One turn moves each row of this set onto another row. After a few examples, where does it send each row asked below?
q795: [ -2 -48  11  -5  26 -25  27  24 -29  -7   0  19   8  -3   5 -11  14 -39
  -2  21  22   1  -9   8  10  -9  -1]
q362: [  8 -55  27   1  -1  -8   6 -10   2 -13 -10  -3 -15  -6 -27  -7  -6   9
  -6   1  19 -10  21  20  18   1  -4]
q970: [-23 -46 -14 -17  18  -7  -2   3  11  12 -31 -15 -20  16 -10   3  21 -26
   6  -2  10   2   0  16  -5  10 -19]
q556: [  5 -12  34   4  16  -8 -17  22  13  15  -6 -17 -17  38 -25   5   8 -42
  16   3   2  13 -27  44 -15  16 -28]
q631: [-21 -25  28   7   0   9   7  16  -8   9  19  -2 -11   7  16 -13   1 -32
  15  -8  -2 -33   0   3   2  -8   1]
q569: [ 22  -4  21  -1  11   8  -7  -4  -5 -14 -29 -18 -18  22   0  10  11 -12
  17  19  13 -35 -31   1  -3   1  -4]
q949: [  2   4  27 -22 -29 -11 -22  34   7 -14 -20 -21  -7   2 -17   4  14 -33
  15  -1  14  20  -8  10   2 -25 -16]
q526: [  5   8   9  -5   0 -28   7   7 -18  24  -2  13   4  30  -1 -12   7   6
  10  -6  16  14 -18  61 -11 -24 -17]
q898: [ 19 -42  29   4 -10 -10  -2  -8  -4  -8 -12  -2 -29  -2 -18  -5 -10  16
  -5   3   8 -20  12  16  26   3   1]
q125: [ -1  -2  29  10   5 -28  16  31 -13   3  19  -2 -11  21 -15  -5 -19 -43
  -4  22   9   4 -16  -3   0 -45  -7]
q593: [  9 -17  21  17  -3  -9  11  36  -9 -19 -21  -1  -7 -37 -21 -10  28 -13
  -6  37   6  11   5  41  20 -13  -9]
q429: [-20 -27  35  15  -3 -18  -5  32 -14   0  17   4   6  11   6 -22  -6 -46
   3   6  35  12  -6   5  -3 -25 -14]
q983: [ -9  15   2   3   1  12   3  15  13  22   1 -13 -24  13  15  -9 -16 -20
  -9  17  -4  11  -6  43 -10 -12 -36]
q187: [ 29  -7  11  18   7 -10  12  26 -12  -4 -16   3   8  -5  -9 -25  19  -6
  -7  34   4   0 -50  38  -7   3 -15]
q491: [ -7 -10  13  28   9 -28  15   4 -20  -7 -11   0 -29 -23 -12   0  -5  -2
  28   9  28   7   2  59  17 -13  11]
q104: [-22  15  -6   4 -13 -15  -3  22 -15   2  -6  -9  -1  -3  -8  15  15  -3
  28   6  18  21   9  43  16 -38   5]
q259: [-10 -15   7  42  24  -5   3   0 -13   2 -26 -15 -28  17 -14 -10   8 -34
  -9  25  32   9 -12  28  -9   4 -38]
q629: [-13 -27  19  -8   7 -42 -14   0 -10  11  -7  17 -32  13  -6   2 -13  14
  13  -3  16  -7 -10  56   1 -10   6]
q3: [ -9  -9  40  34  -5  -6  -5  20  -8   6   6  -4 -17  30 -24  -4 -12 -14
  48 -12   0  16  -8  16  11  -2   2]
q523: [ 13  -1   3  23  15 -25  13 -22 -21   0 -17  -2  -9  11 -10 -15  31 -19
  27   8  21   1 -33  46 -16 -25   0]
q742: [  6 -30  15  14  19  12 -13  14  12  11 -10 -10  12  18  -7  -3  50 -34
  11  28  -1  15  -4  48  -3   4 -17]
q503: [ 11 -31  22   1  17   1 -12  -6 -17  -7   7  30   2  11  32 -13  22  -1
  27  19   2  16  -1  28  16  -3  -4]
q667: [ 17 -13  -5   1  29  -7   5  22   3  -2  15  -4 -15  -4 -12  20 -17  -3
  -7  44  -8  20 -12  47  24   8  -8]
q676: [  9 -30  -1 -11   2 -15 -14   4  15 -11   4 -17  -7  -2 -22  20 -21 -34
   8  26  14  49  -1  27  19  -8   4]
q95: [ 11 -28  13 -19  16 -16  22   2  -3  -1  25   2 -14   6  16 -10  -5 -24
   4   4  -2 -18   0  -7  10 -33   0]
q233: [ 15 -11  26 -18 -29 -23  -5  26   5   7  -3  -3  -1  15 -25 -15 -29  -7
  -8  -8   6  22 -27  28  -5  -5 -15]
q250: [ -6 -15 -10   1   4  -2   7  18  34  17  -2 -27  -5   3  10 -17   4 -13
   6  16   9  30  16  26   1 -32 -26]
q470: [ -2  -6  12  24  19  -1   9  13 -12  -1  18   7 -22  15 -24   8  19  10
  26  15 -35  -7  -4  17  21 -13   1]
q710: [-18 -12  -6  -4  -1 -25 -26 -13  -7  -2 -18  -7 -17  15 -12  14  31 -10
  30   8  11  -7 -17  23  -5 -35  17]
q805: [ -7 -19  30  16   1   4   7  30  -6 -22 -16  -4  -3 -30 -23  -6  30 -20
  -8  30  18  10  17  43  10 -13 -20]
q746: [ 10 -27   1  35  21 -19  17   4   2   6 -33 -17 -24   8 -10  -4 -17 -22
  -1  47  32  24   2  22  12 -17  -8]
q42: [-16 -33  33  13   7 -14 -11  34 -11   3  -9  24   3   6  -3 -14  10 -27
  39  15   1  31 -26  43   1  11   8]
q210: [ 17 -39   9  14   4  12 -15 -23  13  -6  -3 -23   3  13  -5   5  19 -28
  19  18  19  23  20  19  20  -7  -3]
q691: [ -7 -28  -9 -23  13  -8   8   3   4  19 -35  -5 -35  17  -1  18 -24 -22
  -2  22  -4  -2  -8  26   5  10   2]
q7: [ 14 -26  17 -23 -15 -21   5  18  19   6   3  -5   8  12 -26 -14 -35   3
  -7   0  11  21 -21  26  -8 -12  -9]
q364: [ 25  -4  23  16  29   0   0   4   2   7  11 -18 -34  31 -12  15 -19  -5
   8   9   1  -8 -13  36  13  19 -24]
q127: [ 32  -4   8  13  15  -8  20  23  -3  -2 -13  -3  14   6  -9 -16  -3   0
  -5  43   9   1 -49  32 -11  -7  -9]
q953: [-11  10  33 -22 -17   5 -22  32   7 -15 -20 -20 -11   5 -12  13  15 -38
  14   5  13   4  -7  18  -8 -19 -19]
q143: [  3  -8   8  -9  22 -32   8  14 -17 -18   8  18 -20   3 -37   9  17 -28
  15  26 -22  33 -27  23   6 -23  -3]
q276: [-15 -21  18  15  17 -10  32  36 -32   7  -5  10  -7   7 -16   1   8 -44
   0  24  -5 -23 -20  10   6  -5   8]
q343: [ 25 -15  18   2   0   1 -17 -10  -6 -14 -24 -16 -18  17   2  -1  26  -4
  16   7  12 -32 -23  -5   5  -1  -7]
q912: [ 22  -9  24  -9   7 -22  -6 -19 -19 -21  13  14 -15  23  -3  -1  -1 -26
  26   2  13  41  -6   7  11 -26 -15]

q7 turns into q362
q259 turns into q983
q742 turns into q556
Now find these:
q143 turns into q912
q710 turns into q523
q187 turns into q233
q631 turns into q276

One turn moves each row of this set onto another row. After a few examples, where does it send each row asked below?
q403: [ -2 -11   1  27   8  30  -2 -12  31 -13  24 -11]
q96: [ -3   8   0  -5  26  22  32 -24 -10 -12  13 -50]
q562: [ 20  -1  -2 -13   8  16  35   7 -20  -8   8   0]
q740: [ -9  -2 -14  17  19  33  12  10   0 -35   4 -21]
q784: [-19  -4 -18  -8  54   4  47 -10  12   2  10 -22]
q111: [-10 -18  -2   4   3  24  -7  19   6  18   6 -13]
q570: [-10 -13 -21   3  18  25   1  20   6  -7 -10 -18]
q329: [ -8  10 -16  16  26  -7  51   5  -1 -15  -6  -6]
q195: [-17 -13  -1  -1  40   2  34 -24  31  26  27 -14]
q377: [-11 -10  13  15  -2  33   4  14 -11   0  26 -16]
q514: [-10   2  14  16   2  -8  41   7  -9  25  19   0]
q966: [ -2   2  18  -2  12  22  23 -29  -7  11  29 -45]
q864: [-23 -15   7  10  10 -23  17 -14  -9  18  32  -6]
q219: [  3   3   4   3  24  20  22 -41  17  -5  22 -45]
q211: [-25  -5 -17   4  29 -22  30  -4 -20 -15   9 -14]
q605: [ -1   1  -2  28  15 -10  35 -20  38   7  14   4]
q536: [ 29  -3 -14  -3  18  14  30 -16  19 -22   5   3]
q394: [-16 -12 -14  17  28 -24  19 -30  22  -9  19  -6]
q567: [ 27 -10  11  -3  -2  14  21 -14  11  12  26   8]
q319: [-25  -9   3 -12  36   5  42  -1  -6  29  25 -20]
q654: [ -4 -18 -15  11  13  23  -9   2  32   2  -1 -11]

q654 turns into q111
q605 turns into q514
q567 turns into q562
Now find these:
q211 turns into q394
q784 turns into q195
q96 turns into q219
q377 turns into q740

One turn moves each row of this set onto another row. After a few examples, where does it send each row asked below?
q938: [ 11  25  -2  -1  -5 -29 -10 -14   7  -7  -5  -1 -17  -6]
q64: [ 13   6  10 -15   4  19 -19 -22  33  38  -2  -6  27   1]
q996: [ 41   5  19 -10 -27 -15 -19  -1  -2  27   3   4   9  -1]
q189: [-10 -21  10   1  22  28  -1   7   5 -16  -9   3  21  21]
q378: [ 38   9   0   3  -9   0 -34  13  -4   8  -7 -16   6 -18]
q395: [-20   2   4 -13   5 -23  27  12  -1  11 -12  12   1   6]
q155: [ 19   9  -6   0  12  23 -33  -2  19  16 -10 -22  19 -17]
q178: [ 37   5  17 -18  -4   4 -26 -15  15  31  -2 -15   8 -11]
q272: [ -1  13 -11  20 -20   5 -14  16   8  16  -1  21  41  14]
q793: [-14  27  -9   0  12  -8  -5 -26  30   2  -7   1   0   2]
q611: [  5 -22  14  -6  27  27  -8   5   1 -18 -11 -12   9   9]
q209: [  3  26  -4  -5  12 -14 -12 -24  21  -2  -8 -10 -13  -8]
q534: [ 16 -16  26 -17 -25  -3 -12 -24  -9  11   6  23   8   6]
q298: [ 17 -11  -2  25  -2   7  -6  33   0  15   7 -28  11   1]
q339: [-16   1   5 -23  25  -9  19   1  10  13 -17  -7  -4  -7]
q787: [ 11 -22  17   3   2   5  -3  21 -18 -24  -5   7   7  19]
q601: [ -4   0   8 -23  18 -19  17   7  -1   9 -17  -9 -13 -11]
q709: [ 11 -11  -3  29  -8   5  -2  35   1  16   9 -19  17   8]
q723: [ 10 -16  24 -25  -1  17 -17 -37   8  16   1   7   9  -2]
q527: [ 13 -11  -4  22   7  15  -8  28   8  17   5 -33  13  -1]
q700: [ -6 -21  11   6   6  14   3  16  -7 -19  -5  15  21  27]
q647: [  3 -11  -6  25   7  19  -4  26  13  20   5 -26  22   5]
q126: [ -6  12 -13  10   6  26 -22   0  26  21  -7   0  40   3]
q867: [ -2  26  -5   7 -13 -32  -2 -10   7  -5  -2  16  -6   7]
q164: [ -3 -15  20 -19  -7  17 -10 -36  11  18   4  20  20   9]
q846: [  2 -10  -6  29  -1  12   0  31   9  19   8 -18  24  11]
q666: [  1   8   7  -4 -14   9  -8 -13  26  38   3  18  39  19]
q734: [-26   2   2 -17  18 -11  25   4  10  14 -15   5   5   4]
q811: [ 17 -23  18  -4  15  12  -9  14 -13 -23  -8  -8   0   7]
q48: [ -6   1   8 -17   5 -28  21  14  -7   7 -14   3 -10  -3]
q341: [ 21 -17  28 -24 -12   5 -18 -30  -5  12   3   9   1  -4]
q848: [ 25  10  -3  16 -28 -11 -22  23 -11   9  -1  11  20   0]
q546: [ 19   7  13   0 -33 -12  -9   1   5  31   6  24  28  17]
q971: [-17  28  -9   7  -3 -18   1 -17  22   0  -3  17   5  13]
q139: [  1 -15  22 -14 -21   5  -7 -28   0  15   6  30  20  14]

q395 turns into q339
q341 turns into q139
q971 turns into q209
Now find these:
q611 turns into q787
q848 turns into q126
q647 turns into q298
q178 turns into q546

